[[135 126 133 129 132 132 133 129 129 128 124 131]
 [128 105 123 125 126 125 127 124 113 125 122 130]]
:
[[126 133 129 132 132 133 129 129 128 124 131 135]
 [105 123 125 126 125 127 124 113 125 122 130 128]]

[[132 128 108 149 127 146]
 [133 138 126 136 135 140]
 [132 126 108 148 126 146]
 [132 126 108 148 126 146]
 [131 126 108 148 124 147]
 [132 124 106 150 129 147]
 [140 124 134 139 127 137]]
:
[[128 108 149 127 146 132]
 [138 126 136 135 140 133]
 [126 108 148 126 146 132]
 [126 108 148 126 146 132]
 [126 108 148 124 147 131]
 [124 106 150 129 147 132]
 [124 134 139 127 137 140]]

[[123 114 116 112 123 127 131 123]
 [122 115 119 120 122 124 128 126]
 [126 142 140 142 127 127 114 128]
 [123 114 117 105 122 125 128 123]]
:
[[114 116 112 123 127 131 123 123]
 [115 119 120 122 124 128 126 122]
 [142 140 142 127 127 114 128 126]
 [114 117 105 122 125 128 123 123]]

[[125 128 118 122 135 129 131 128 120 126 125 127 129]
 [127 128 128 128 128 128 129 128 128 129 129 129 128]
 [117 126 128 130 132 128 135 125 130 139 135 134 125]
 [127 128 126 127 130 128 128 128 126 128 127 128 128]
 [107 126 138 126 145 158 133 119 119 121 116 143 141]]
:
[[128 118 122 135 129 131 128 120 126 125 127 129 125]
 [128 128 128 128 128 129 128 128 129 129 129 128 127]
 [126 128 130 132 128 135 125 130 139 135 134 125 117]
 [128 126 127 130 128 128 128 126 128 127 128 128 127]
 [126 138 126 145 158 133 119 119 121 116 143 141 107]]

[[127 118 141 149]
 [145 145 150 141]
 [129 123 150 141]
 [146 121 137 149]
 [128 150 140 142]
 [118 148 149 147]
 [137 150 141 154]]
:
[[118 141 149 127]
 [145 150 141 145]
 [123 150 141 129]
 [121 137 149 146]
 [150 140 142 128]
 [148 149 147 118]
 [150 141 154 137]]

[[113 126 129 115 117 116 111 113 118 151 119 116 116 115]
 [112 123 129 113 114 114 113 111 116 153 118 114 116 112]
 [115 124 126 116 114 113 113 112 116 148 117 119 114 114]
 [114 123 126 115 116 114 110 111 116 157 117 115 113 113]]
:
[[126 129 115 117 116 111 113 118 151 119 116 116 115 113]
 [123 129 113 114 114 113 111 116 153 118 114 116 112 112]
 [124 126 116 114 113 113 112 116 148 117 119 114 114 115]
 [123 126 115 116 114 110 111 116 157 117 115 113 113 114]]

[[124 106 147 123 131 115]
 [127 128 135 135 149 138]
 [114 120 135 135 141 148]
 [134 130 145 142 109 137]
 [130 107 142 123 129 110]
 [127 135 141 138 151 121]
 [121 131 155 140 117 132]]
:
[[106 147 123 131 115 124]
 [128 135 135 149 138 127]
 [120 135 135 141 148 114]
 [130 145 142 109 137 134]
 [107 142 123 129 110 130]
 [135 141 138 151 121 127]
 [131 155 140 117 132 121]]

[[131 136 124 100 138 129 113]
 [132 109 137 122 123 131 135]
 [121 126 134 133 130 117 128]
 [130 133 124 109 134 127 119]
 [130 133 124 109 134 127 119]
 [130 133 132 122 137 142 119]
 [144 147 121 133 112 123 144]
 [121 119 111 134 126 131 126]
 [121 126 134 133 130 117 128]
 [140 143 122 132 116 124 139]]
:
[[136 124 100 138 129 113 131]
 [109 137 122 123 131 135 132]
 [126 134 133 130 117 128 121]
 [133 124 109 134 127 119 130]
 [133 124 109 134 127 119 130]
 [133 132 122 137 142 119 130]
 [147 121 133 112 123 144 144]
 [119 111 134 126 131 126 121]
 [126 134 133 130 117 128 121]
 [143 122 132 116 124 139 140]]

[[105 148 141 133 147 151 106 109 153 150 124 150 145 151]
 [124 137 126 126 139 140 122 126 134 136 123 134 135 136]
 [151 108 119 133 121 121 156 147 112 110 128 109 111 108]]
:
[[148 141 133 147 151 106 109 153 150 124 150 145 151 105]
 [137 126 126 139 140 122 126 134 136 123 134 135 136 124]
 [108 119 133 121 121 156 147 112 110 128 109 111 108 151]]
